One vector is turned by the same rotation once a tick. Each row is the vector after some number of ticks, and that number follows the row.
The counts run from 0 to 554.
[  2.5 -24.9 -23.7   4.5  -3.0  20.1  25.8  -9.2  32.9   3.0  43.9   6.1
 -11.5   8.3  10.5 -39.3  25.2 -26.3   0.6 -32.1  21.1 -12.1  -5.5   9.7
  -0.9 -20.2   1.4  10.1 -15.3  14.2  16.8  19.3  13.8 -21.6  -0.8  -5.0
   3.8   7.1  26.4 -28.0   4.4   3.7  14.1  10.7  -6.6 -10.3   8.3]
155
[  0.0 -17.7   2.3  -9.4  -3.5   7.7  -2.6   0.8  43.1  12.3  10.5   7.1
 -21.1   7.8  29.4 -26.4   1.7   4.7   7.1 -28.8  15.8 -20.3  -1.6  21.0
  18.5 -17.3  -7.0  40.3 -19.7  19.5  -5.9  -8.9  44.6   6.3  -1.4  -5.3
  12.6  20.0   8.8   1.6  11.8   9.4 -10.9  -0.6 -21.6 -25.0  13.9]
405
[  0.2 -10.3 -31.9  22.5  14.1  20.4  16.6 -30.1  10.1  11.1  28.9  -5.9
  12.1   2.6   4.0  -7.9  13.4  14.9  -2.2 -26.7  36.5 -11.0   2.3  -1.7
  -3.9 -17.3 -20.1  49.0 -11.3  -2.2  33.8  -8.0   8.9  -4.3   4.2 -16.5
  23.4  21.3  14.6 -24.6  -7.2 -27.5 -18.0   3.8   5.4  -7.6   1.1]
31
[-10.2 -14.0 -15.7   2.6  25.4  19.8   4.0 -19.4  32.9   4.6  20.4 -15.9
  12.8   1.2  12.7   3.7  29.4  30.9   4.9 -22.6  12.0  -3.5 -11.2  -3.2
  -3.9  -6.9 -38.8  38.2 -11.0 -15.2   8.7 -40.8 -14.5   8.2  14.7  -3.9
   3.7  22.4  23.5  -8.5   3.9  17.2  -9.9   6.0 -14.7 -22.4   3.2]
396
[ 35.5  13.4   5.3  21.8  -6.6  17.8  -7.6 -14.0  25.1  21.2  45.1   3.4
  -0.5   1.4  15.3 -25.1  26.2  -8.8 -10.6 -16.9  31.6  -8.4 -17.2  18.0
   3.8   4.2   0.6  21.4  -5.6  22.2  28.6 -24.8  -3.2  -6.1  10.6   5.1
  24.4  26.4  -5.5  -3.3  10.1   6.4  20.1  12.5 -18.9 -23.3  -3.0]
372
[  5.6  -9.3   3.1 -17.6  19.7  -3.7  21.6  -1.3  57.0  28.1  21.2  -9.0
 -11.2   7.3  16.1  -5.9 -10.9   7.2  -4.2 -36.6  12.1 -16.2   2.3  10.6
  10.4  17.5  16.3  20.3 -16.8   2.6  30.0 -15.1  23.6  -0.6 -13.2   2.7
  -7.5  27.5 -12.6  -8.7 -10.5  -1.9  -5.7  18.8 -19.2 -40.0  -4.7]
366
[  4.2   7.8  -0.7  16.7  14.5  -1.8  14.3 -19.3  19.4  24.8  38.0  12.9
  -6.8 -21.3  19.5  -7.7   6.1   3.4  -6.8 -33.5  37.9 -15.0 -16.8   1.8
  11.4  -4.8  18.8  17.0  -3.0 -11.8  30.8   3.2  12.7 -12.7  11.6  -9.9
  21.3  39.8  17.3 -12.9 -24.2  -4.9   2.6  20.6 -11.1 -29.6   0.1]
324
[  5.1 -17.2  -4.3 -15.9  10.4   5.8  17.9 -14.8  17.5  13.9  12.5  -5.5
 -12.8 -10.4  11.8 -30.8  34.8   6.9   5.9 -27.5 -13.9  -2.4 -16.2  -6.5
  29.2   3.7  -3.5  31.0   4.2 -12.3  32.0 -17.8  21.4 -26.3   2.2   8.9
 -17.7   9.8  10.5 -18.7  30.9  36.8  -6.2   2.4 -14.2 -28.3  21.6]
293
[-17.0 -25.2 -28.5   5.8  -1.7  13.4  -5.6   2.4  28.6  17.8  32.3  17.0
   7.5   8.9   7.7 -25.1  17.0  10.5   1.6 -31.4  33.4  -9.4  10.1   9.6
  -4.3 -20.7 -26.5  23.0  -7.9  15.4  -1.4 -15.3  24.5 -16.9   1.9  -1.4
  25.0  16.1  26.3 -24.5  33.3  -3.8  -3.8  -6.6  -2.1 -21.5  -5.2]
445
[ -6.4 -30.7 -17.9  -4.2   7.8  -3.9   7.3  -8.2  20.7  -4.3  23.7  -8.8
 -17.8  -6.3   1.8  -7.7   8.2  23.9   2.7 -32.4   5.4   8.1 -12.5   1.1
  12.6 -24.0  -2.5  25.0  -9.4  -2.0  31.3 -29.9  -1.0 -31.9  34.3  17.7
 -12.9  12.8  17.4 -19.0  22.7  11.5  -3.8   4.2 -20.4 -32.1  28.2]
18
[  0.5  -7.6 -12.9   0.3  11.2   3.3  11.5 -18.2  37.7   5.7  45.0  -8.8
   0.9   9.2  13.3   3.2 -19.0 -21.9   2.1 -47.5  35.1   1.1 -11.5   4.9
 -12.8   9.2  -1.1  28.9   4.8 -11.1  30.5  -0.4  16.9  -3.9  23.4   4.2
  10.2  21.9  16.7 -15.0 -19.7  -2.1  -8.1   9.1  -8.3 -35.8 -12.6]
507
[  8.2 -24.9 -10.8  15.2  -5.3  13.3  17.5   8.2  31.1  -6.5  34.2   8.9
  -3.8  11.5  30.1  -5.0  14.1 -21.5  -5.8 -26.3  19.1   6.4 -25.2   8.2
  23.7  -3.9   1.8  42.2 -10.9   4.1  28.8 -22.3  -7.6  -9.1  -7.7  -1.8
 -10.9  20.6  19.0 -26.3 -22.3   7.4  -8.4  11.9 -15.4  -0.6  27.4]
469
[  7.0 -10.6  -5.1  25.7  11.7  10.2  21.4 -24.7  33.0  20.4  22.7 -21.4
   4.0  12.8  12.6 -25.0  12.8  12.2  -3.2 -27.7  18.0 -15.5   6.0  25.3
   2.1 -19.7   2.2  18.1 -13.6   9.3  27.8   4.6  13.8 -12.2  26.7   0.8
  13.7  38.4  -0.3   4.3 -20.0 -11.1  22.2  18.9  -5.6 -30.5  -1.0]
411
[ 18.2 -24.1 -16.0  26.1  -9.9   4.7  12.3   2.8  19.7   8.2  33.2  -7.1
   6.7   8.4   8.7 -15.5  21.6   7.7 -18.1 -25.1  18.1  19.0 -11.3   5.1
  14.7 -12.3  -0.3  41.6  -9.8   1.5  31.5 -30.0 -26.6 -30.7  17.5   5.4
   3.3  18.0  16.5 -27.2  -5.9   6.7   3.1  10.9 -14.4  -8.9  10.6]
287
[  4.4  -0.2  -0.5 -10.0   7.5   5.1   3.4 -23.7  29.6  25.2  27.8  12.4
  -2.7   9.9  21.5  -7.8   9.2 -18.5   7.6 -44.4  20.8 -32.1  -8.9  26.7
   0.4  18.7 -11.4   7.6   8.5   5.5  43.1  -3.7  36.2   0.1   3.8   8.9
   9.5  29.7   9.3  -5.3  10.3  15.7  -1.4   5.8  -6.8 -34.2   5.2]
7
[ 16.6   3.4  -3.4   8.1   1.1  14.8  -3.4 -14.8  16.2  24.1  26.6   6.3
  -3.3  -2.7   5.9 -10.2  18.3  18.5  -0.7 -24.0  30.2 -20.8  -7.5  22.6
  17.3  -7.2   5.4  11.3  -8.3  11.5  41.0 -38.0  12.8 -20.9  14.3  14.8
  29.0  32.7 -10.7  -3.8  25.5  -5.9  10.9  14.2 -12.5 -29.7  -1.0]
370
[-21.4 -31.8 -14.8  13.7  23.2  17.7   8.5  -4.9  38.1   1.5  26.2  -9.0
   8.9   6.4   5.9 -29.7  22.1  33.4   5.7 -13.6  17.8   7.2   5.6  12.7
   5.8 -28.2 -18.4  17.1 -14.2   7.7   5.2 -22.2   8.6 -22.4  21.7  -1.2
   1.0  30.1  13.3   4.5  26.3  -2.5  13.8  10.9 -11.9 -33.3   4.9]
539
[ -8.8 -35.1 -13.0  -6.9   0.8  33.5  14.6  -9.9  27.9  -2.0  25.9  -0.3
  15.2  27.1  -2.9 -21.6  31.0  19.1  -5.1 -12.4  13.4  14.2 -16.1   9.4
   7.9 -13.8 -19.5  16.8 -15.6   2.1  20.8 -27.6   6.6  -0.2   9.9  -0.6
  -0.6  10.0  28.0 -12.1  32.3  22.4  -8.1  17.2 -25.4 -13.4  20.2]
65
[  8.8 -21.5   5.1  -1.6   0.2   7.5   4.2   0.9  28.1   6.8  50.6  14.1
  -5.5  15.3  20.5 -21.2  42.0  11.3  -5.8  -8.1   7.1  -0.1  -6.0  25.7
  20.1  -3.7  10.0  34.5  -9.0  32.1  16.4 -21.9   6.3 -15.4   3.5   1.1
  -9.5  14.1  12.8  -9.3  26.2  15.7  -5.3  15.5 -19.6  -7.4  28.6]
245
[  3.8  -7.2  -2.0  26.8  18.8  -0.5  19.7 -24.7  38.2  20.9  32.2 -22.6
   8.2  22.0  15.5 -19.7   6.2   6.4  -4.6 -30.9  19.3  -4.7   7.1  28.9
  -4.4  -5.6   2.9  19.1  -7.9  13.5  26.0   4.1   7.1  -4.9  34.2   2.9
  11.7  36.2  -0.3   7.6 -18.5  -5.0   9.4  18.5 -10.4 -36.4   0.2]
412
[  8.6 -19.2   5.3  -5.9  -0.4   0.5  -3.1   4.9  29.7   5.8  54.6  11.8
  -7.5  17.6  16.9 -16.4  24.8  -1.6   1.4 -14.3   7.1  -1.7  -3.9  28.6
   9.3  -8.2  10.5  30.6 -10.6  40.7  12.6 -20.0  15.0 -13.2   9.2   9.3
  -5.2  13.1  10.7 -15.1  24.7  18.6  -0.8  12.1 -20.1 -16.7  28.6]
244
[  3.3   1.9 -14.1   8.3  24.2  10.5  -8.7 -10.3  49.1   9.6  37.4 -11.8
  13.2   5.8   3.0 -23.7  12.4   4.8   7.7 -26.4  12.3 -16.6  11.6  16.5
 -17.2  -7.7 -23.7  23.1 -19.8  29.3   8.0 -24.3  -3.9 -13.6   7.8   6.2
  -3.8  20.3   4.6 -14.8   5.7  11.4  28.7   2.1 -13.3 -41.1 -11.4]
81
[ -0.5   8.7 -34.0  18.4  22.8  24.2   6.6 -32.4   9.0   5.6  25.7   9.9
   4.8 -16.2  20.5 -21.3  22.6  -8.5   8.6 -32.2  32.8 -21.6 -10.3  -0.5
  -1.2 -17.2 -31.6  25.0  -7.2 -10.0  27.4  -2.8   9.3  -9.5  -0.9 -10.1
  22.2  18.6  27.3 -27.9   2.3   2.0   7.0  -0.9  -0.2 -16.4  -2.7]
485
[  8.2 -10.3   3.2  11.7  -1.2  18.4   8.4 -14.4  27.9   9.6  -1.8 -10.9
   5.0   0.3  -9.3 -38.3   0.5   5.3   7.2 -24.1   3.8 -12.4  -3.9  22.8
  16.9 -19.6 -14.2  42.5 -13.9  24.1  39.3 -20.1  24.0 -23.7   4.2   0.3
 -21.7  32.8 -12.6   4.3   6.4  10.8  10.7   4.8  -7.6 -39.7  13.1]
497
[-14.8 -25.7  -4.7  -4.9  10.6  16.6  19.8 -19.0  36.2  18.6  36.7   4.4
   9.2   8.2   7.6 -32.9  15.6  17.9 -10.8 -26.5  29.1   4.6  -3.7   4.4
   6.0  13.9   2.8   5.4   6.8 -17.0  26.6  11.3  32.8  -6.5   0.4 -16.6
   8.5  34.2  23.3   5.8   7.6  -5.1   2.8  17.9  -2.5 -28.8  -9.7]
48
[ 17.6  -2.9   6.7  -2.3 -17.8  19.7  17.3 -20.3  26.6  29.9  -7.8  -8.6
   7.0   2.5 -12.0 -26.8   5.1   1.1  -8.6 -43.6   9.8 -24.2 -15.4   5.8
  14.0  -3.9  -8.4  17.4 -15.4 -18.0  45.1 -13.6  25.0  -9.1  -3.7   1.7
   3.3  27.8  -2.4 -11.2  -4.9  21.1  -1.5  16.7 -18.1 -37.1  -5.7]
4
[ 24.2 -10.2 -17.0   6.5  -7.6   7.5  18.8 -11.9  31.1  -1.0  24.8 -18.4
 -41.0  -8.0  12.4 -33.1   7.0   1.6   1.2 -26.9  14.4  -0.4 -14.8  -3.2
  12.7 -23.1  12.1  37.0 -29.7  17.3  21.6  -2.6  10.1 -12.2  14.8  -1.5
  11.3  -2.0  -5.2 -21.4   6.8  -4.6  -1.6   8.1 -28.6 -12.5  30.6]
202
[  6.4 -26.4   5.6   1.5   0.4  18.4   8.2  -5.9  18.9   6.8  40.7   8.9
  -1.5  10.9  16.5 -23.4  51.7  21.7  -4.8  -2.5   0.3   1.7 -13.8  15.8
  29.1  -9.8   5.5  33.6  -9.2  17.8  17.1 -26.0   5.0 -12.3   1.5  -9.5
 -10.4  16.7  14.9  -7.0  23.3  14.6   0.7  17.8 -19.1   0.7  32.0]
246
[ -7.4 -15.2 -18.4  15.2  24.5  -2.1  23.5 -10.7  20.8  27.1  21.1  -2.9
  -7.1   5.3  11.6 -22.5  18.5  37.8 -13.7 -15.1  17.6  -3.2  -0.2  -9.1
  10.9 -15.6  13.4  16.9 -26.5   1.3  23.0 -17.7   6.3  -0.3  11.4  -8.5
  18.5  14.9  16.2 -21.9  12.3  -3.2 -19.7  16.9 -31.3 -23.0  36.2]
161
[ 25.3  11.6   3.0  15.0  -2.8  13.3  -5.6 -14.7  19.7  22.6  38.3   3.6
  -1.0  -2.6   8.1 -19.8  22.6   1.0  -4.8 -21.5  34.6 -12.4 -12.7  20.4
   8.6  -3.1   3.5  16.2  -7.7  22.1  37.8 -31.2   6.5 -15.2  12.3  10.5
  28.8  28.6  -5.6  -3.7  20.1  -0.8  18.5  15.2 -19.7 -27.5  -1.5]
371
[  0.7 -34.8 -11.4   6.8   3.9  15.8  22.1   6.0  31.6  -6.4  23.7   5.8
 -19.5  10.9  25.6   0.8  10.8 -10.7   1.6 -28.7  13.0   0.4 -24.6   8.0
  22.5 -17.6   0.7  29.9 -16.5  -0.7  24.6 -23.1  -6.0  -7.5  -1.1   4.8
 -13.4  16.9  24.1 -26.9 -14.6   9.0 -13.3  12.4 -25.2  -7.0  35.0]
470
[ 12.2 -13.6 -15.0  11.8   5.1   1.2  13.0  -5.7  48.0   2.6  52.8  -1.5
 -14.8   0.3  23.2  -7.5  11.6  -7.4  -8.1 -41.6  22.9  -3.5 -21.2   0.7
  -8.7  -1.6   5.4  27.9 -10.5   1.9  18.6  -4.8 -23.2  -9.6  15.6  -2.0
  -1.4  13.7  25.4 -23.0 -28.3   2.1   8.2  12.1 -20.3  -7.4  10.4]
14
[  4.1  -5.1   7.1  13.6   9.7  28.6  24.5  -7.2  31.5  13.9  -4.5 -14.1
  26.3   8.1   2.0 -25.9   1.4   0.9  -9.5 -20.6  20.3  12.4 -15.1  -7.2
  26.5  -9.2  -3.2  41.8 -14.6 -13.8  24.1 -20.9  21.5  -4.0  -6.6 -15.7
  -0.6  30.8   5.9  -5.5 -15.2  29.0 -17.8  14.3 -25.3 -36.7   0.2]
544
[-11.5 -24.3  -5.7 -10.3 -11.5  20.9   4.0   3.4  27.1  18.1  10.4  17.5
  -2.2 -16.3   1.9 -29.4  13.6  12.3   5.3 -34.2  15.9 -24.8   0.6  12.5
  28.0 -27.7  -9.9  26.6  -9.3  -3.9   4.9  -9.6  43.0 -26.3  -6.4  -6.0
   5.5  29.8  23.1  -9.4  20.4  12.6   2.1   4.0  -5.9 -33.1  -0.1]
133
[ -2.8 -12.6 -14.1   5.7  -6.1  30.6   2.3  -4.1  31.3  22.6  34.5   0.6
   3.5  -4.5  17.7 -23.7  32.9   3.5   5.7 -26.5  21.6 -11.9 -14.7 -10.4
  -6.1  10.2 -40.2  41.3   4.8   9.0  15.5 -31.4   8.8   3.9 -20.2 -14.8
   8.3  17.5   4.7 -13.3  34.1  -1.7  -6.2  -6.7  -6.4 -11.8 -11.2]
171
[ 10.3   5.4   4.5   3.1  13.8  -3.6   5.0  -5.0  31.9  15.7  43.5   5.7
  -6.4   5.9  25.7  13.9 -10.2  -6.7  -3.8 -28.4  36.8  -7.5 -16.2   8.3
   6.8   4.2  21.7  27.4 -12.0   9.8  26.5 -22.1  15.1   5.8  12.2   5.1
  16.9  26.2   4.9 -13.9  -7.5   6.1 -27.5  15.8 -29.7 -28.1  13.3]
54
[ -5.4 -31.7 -17.3  16.2   4.9  32.0  24.2  -0.6  27.2   1.3  12.9  -6.3
   2.2   1.3  23.1 -32.7   9.8   1.9  -3.9 -19.7  30.4  22.8 -10.4  -8.8
  29.0   0.0  -2.9  44.9   1.3 -14.2  20.9 -11.6  31.2 -12.7 -13.6 -17.6
  12.6  26.3   5.0   0.1   8.9 -14.0 -13.6   3.7  -8.0 -13.5   1.0]
361
[ 14.6   0.3 -20.7   5.7   9.3  23.9   8.8 -16.5  34.2  17.2  25.0 -11.2
   1.5  -9.9  -3.8 -12.3  25.7  19.4   4.5 -26.4  13.9 -38.5   9.2   3.8
  -7.9 -23.5 -15.7  26.7 -35.7  10.0  12.8 -35.4  -9.2  -8.6  -4.0   0.3
   6.2  23.6  -4.9 -23.3   2.7  -6.1  22.0  14.6  -8.8 -30.7 -18.2]
79
[ 17.0  13.1 -14.5 -13.1   6.5  11.4   2.0  -6.6  24.2  36.5  35.7   3.0
   8.8 -14.1   3.7 -16.4  17.0   2.8  -5.2 -29.4  21.1 -22.3  -1.3 -10.7
   1.6   6.3  -0.5  47.7 -15.0   1.6  12.1 -14.4  19.7  -1.4 -26.7 -14.2
  17.3   5.3   3.7 -42.9   8.2  10.2 -15.6   4.2 -14.7 -22.3 -18.8]
258
[ 15.4  -1.0   2.9  18.5  13.4  -2.1  17.4 -11.5  23.1  17.3  49.6  -4.0
  -5.6 -17.5  20.0   3.9   2.4 -20.6   2.2 -32.4  23.6 -11.2 -13.5  -1.1
  11.5   3.2  17.0  41.9   4.8   3.7  40.3  -8.9  -0.4 -23.7   7.9  -2.0
  -6.9  36.5  -2.5 -14.1 -22.5  -3.9  -4.9  14.1  -6.8 -25.5  -0.2]
326
[ -0.8 -20.9  -8.9   0.5  -0.7  27.8  18.2 -20.9  27.7  -1.6  26.6  -0.1
  13.4  15.8 -24.4 -32.7  13.5 -12.0   3.1 -29.1  10.8  -6.9 -10.3  14.9
  -2.3 -26.2 -11.6  11.7 -19.0  10.0  35.9  -1.9  19.8 -23.1  11.3   1.4
 -12.8  13.5  25.5 -18.5  15.4  30.9   7.7  16.2 -13.1 -28.1  12.2]
336
